[[ -9 -16  11  12 -11  -9 -33  -3 -14 -15   9]
 [  9 -11  20  14 -31  -7 -21 -13  25 -44  26]
 [ 15  -6   6  16 -23 -26 -20 -12 -18  25 -48]
 [-18 -43 -45  26 -15  10 -12  19  28 -11  -4]
 [-55  -2   9   7  33  31  23   8 -15   0 -22]
 [ 14   2 -21  -9  -3  52  11  23  14   0 -12]
 [ 25  23  -3  -8  11  10  -4  35   3   6  -1]
 [ 12 -32  36 -13  45 -27 -49  -2  39 -24 -37]
 [ 17  36 -29  25  30 -13 -19  18 -13 -18 -41]
 [  9  17 -10 -14 -18 -16  24  41  26  10  19]] --> 15

[[ 47 -26 -20 -22 -21 -15  48  32  38  52  14 -30  33  51   3]
 [ 34 -16 -49   2  41  57  12  29 -50  50  14 -35 -24 -11  50]
 [-17   7  21 -16  49  21  45  48 -50   4 -56 -53 -34 -42  21]
 [-31 -34  33  18 -39   3 -34  -4  31  26 -38 -54   2 -44 -35]
 [ 55  50  14  11 -56   4 -49 -15   9  29  17  44 -19 -11   7]
 [-31  -8  56  32 -29 -42  14 -27  10 -27 -53  57 -56  28  11]
 [-54  20   1  36  39  34 -33  14   3  47  15  55  57 -13 -15]] --> -17

[[-43  -2 -43 -35  21  52  -2   2]
 [ 14  23  41 -22 -15 -28 -12 -23]
 [-18  16   7 -12 -12   0   6   8]
 [ -3  -4  -3   2  -1   1   0 -12]
 [  5 -27   6   0   5 -28   5  -4]
 [ -5  20  63  11 -29   4   3 -16]
 [ 12   9  21  -2  -7  -1   5  -8]
 [  0  33   3 -11 -18   3  14 -14]
 [ 23 -15  13  16  21 -20  -1 -10]] --> -18

[[-11  59   6 -77  -4  34   2 -52 -16  22 -76 -12   3]
 [-20 -14  11  35  13 -55 -67 -25 -57   4  -2  -3 -34]
 [ 68 -44  32  78 -52 -30  62 -55 -25 -74  65 -58  -4]
 [ 19 -52 -30   0 -64 -52  33 -12  30 -27  40   6   2]
 [-10  -1  23  -9  34  12  32 -70  72  53  30  58 -64]
 [ 33 -35 -22 -74 -27  25  26  74  14  55   9  51  46]
 [ 63  57  69  12  18  21 -60 -77  40   1 -48  66   9]
 [-27  43  33 -73 -67  -3 -29  12  74 -42 -29 -52 -46]
 [ 22 -78 -66 -73  25   6  45 -23 -16  67 -21 -33  54]
 [ 37  34   7  76  60  34 -35 -71  17  76 -11  54  42]
 [ 27 -68 -26  70 -35  56 -57   9 -57  64 -74  76  23]
 [-13  69  74 -43   9  66 -13 -52 -53  65 -33 -37 -53]] --> 68

[[-38   6  12  15  19 -34  -1   8 -28]
 [ 56  -6 -34 -13  -9  46 -17 -15  29]
 [ 61  -8 -28 -19 -20  52  -8 -15  38]
 [-40  -5  75 -22 -56 -18  71  21  20]
 [ 55   1 -70  10  37  35 -59 -23  -1]
 [ 23 -11  30 -33 -58  32  44   3  48]
 [-10   0  13  -2  -8  -6  12   4   1]
 [-30   4  13  10  11 -26   3   7 -19]] --> 61

[[ 48 -46  66  47 -54 -41 -60 -21  49 -48 -46 -44  39  46]
 [-47 -48  60 -48  -1  52 -31 -38 -50 -49  39  48 -56 -51]
 [ 47 -49 -43  48  55  58  44 -65  46 -46  57  58  47  47]
 [ 57 -48 -40  58  53  54  40 -56  59 -48  53  54  60  58]
 [-54  47 -65 -53  51  42  56  24 -55  50  47  44 -49 -52]] --> 47

[[-10  -5   4  -4 -14 -45 -46]
 [ 25  31  -3  -3  -4 -22  49]
 [ 18  37  25 -20 -14 -14  38]
 [ 26  -5 -12  10 -53 -18 -22]
 [ 12  36  15 -16   1 -37  35]
 [ -7   8  -3  -4   5 -64 -19]
 [ -4   2  31 -19 -37 -10 -41]] --> 18
---
[ 14.86  -0.09  -0.74  -4.88 -14.47  -3.57] -> 14.86, -3.57

[ 0.7  1.6 -1.8 -0.3 -1.5 -1.1 -0.7] -> 0.7, -0.7

[[-13.0  -8.9 -17.1  -8.7   9.2]
 [  1.8  13.1  -5.5  -8.1 -16.2]] -> -13.0, -16.2

[[ 12.4 -12.6  -1.5 -10.2]
 [ 14.2  -6.1  -1.6 -13.7]] -> 12.4, -13.7

[ 159.61   16.34 -177.44   58.91] -> 159.61, 58.91

[[ -6.591  -1.849  18.862 -12.164  19.366  12.946  10.928]
 [  9.051  -7.721   5.735  13.366  22.211  14.987  13.637]] -> -6.591, 13.637
---
array([[ 44, 208, 189, 143,  14],
       [193,   4, 106,  58, 194],
       [246,  99, 138,  90,  75]]) 106

array([1, 6, 2, 7, 3]) 3

array([[-26,  -5,  -3, -10,  30, -16,  14],
       [-19, -21, -20,  13,  11,   9,   9],
       [-12,  -6,   2,  -4,  17,  -5,  21]]) -4

array([-982,  320,  674, -703, -198]) -198

array([ 396, -526, -572,  695,  303, -965, -688]) -526

array([[614, 618, 604, 338, 251, 448, 203],
       [532, 449, 460, 330, 127, 310, 184],
       [612, 262, 888,  94, 208, 281, 314]]) 330

array([-19, -36,   2, -15,  45]) -15

array([10,  2, 95, 34, 77]) 34
---
  0  -45  -59  -64  -38 --> -38

 20   -9   11   13
-36  -14   -1  -57
-42    1  -16   57
--> -36

-20  -47   -1  -23    5
-10  -71    3  -15  -21
--> 5

 23   34  -16   64   24 --> 24

-44   -3   57   -4   -2   12 --> -2

 24   78   12  -22  -17  -49   27 --> -17

 30   65  -46   53   10   40
 78   39  -29   -1   26   35
 34   51    5   27   35   25
--> 10
---
[[3675, 9659, 6520, 6606],
 [3701, 2896, 1149, 1685]] -> 1685

[[4, 3, 6, 0, 5],
 [3, 0, 7, 3, 6],
 [5, 5, 4, 0, 5]] -> 6

[[-89, -90, -111, -750, 590, 9],
 [-89, 18, -111, 360, 590, 9]] -> 9

[[5298, 3206, 7587, 1583, 3831],
 [8346, 5580, 6589, 3292, 4131]] -> 4131

[[7, 6, 8, 6],
 [2, 5, 3, 4],
 [2, 5, 8, 1]] -> 4

[[51, 88, 21, 95],
 [39, 76, 12, 90],
 [61, 93, 23, 93]] -> 90

[[924, 472, 259, 943, 571, 239],
 [697, 844, 645, 743, 421, 523]] -> 523

[[12, 30, 28, 2, 1, 24, 22],
 [22, -3, -7, 1, 14, -1, -27]] -> -27

[[18, 86, 56, 68],
 [57, 24, 95, 60],
 [29, 76, 42, 72]] -> 60

[[21, 33, 35, 39, 5, 34],
 [15, 17, 34, 1, 28, 77]] -> 77
---
array([ 41,  44,  75,  13, -54]) => -54, 41

array([47, 46, 77, 52, -5]) => -5, 47

array([[  9,  42, -61, -27, -36,  61],
       [ -6, -21, -10, -11, -12,  17],
       [-16, -34,  36,  -2,  12, -30]]) => 61, -16

array([-25,  17,  11,  26,  78,   8]) => 8, -25

array([  7, -44,  39, -41,  70, -46, -29]) => -29, 7

array([ 23,  27, -75,  -8,  38, -56,  32]) => 32, 23

array([ -2, -60, -34, -69]) => -69, -2
---
[-42  14   2  31 -20] ⇒ -42
[ 35 -29 -17  17] ⇒ 35
[8213 7791 9049 2744 8895] ⇒ 8213
[ 669 -700   48 -349 -296] ⇒ 669
[930 437 616 956  62 967 398] ⇒ 930
[1030 7751 2284 4525 1384] ⇒ 1030
---
-20  -25   24  -66   16 out 16
 29  -68  -23   39  -41   -2 out -2
  5   -8  -25  -71  -48 out -48
-68  -76   71   -1   23  -43 out -43
-11   71  -55   78   29 out 29
 15  -24  -71  -41   50   34 out 34
---
[ 56  45 -10 -74  27 -35]: 27
[ 18 -60   1  33   0  38]: 0
[ 10  -9  21  10 -57 -10]: -57
[  3  62  30  14 -75 -47]: -75
[-73 -55   4  -2  14  44]: 14
[  3  13   0   9  70 -14]: 70
[ 60 -31  70  53 -33  -3]: -33
[14 68 58 53 34 15]: 34
[ 66  39  18  60   4 -31]: 4
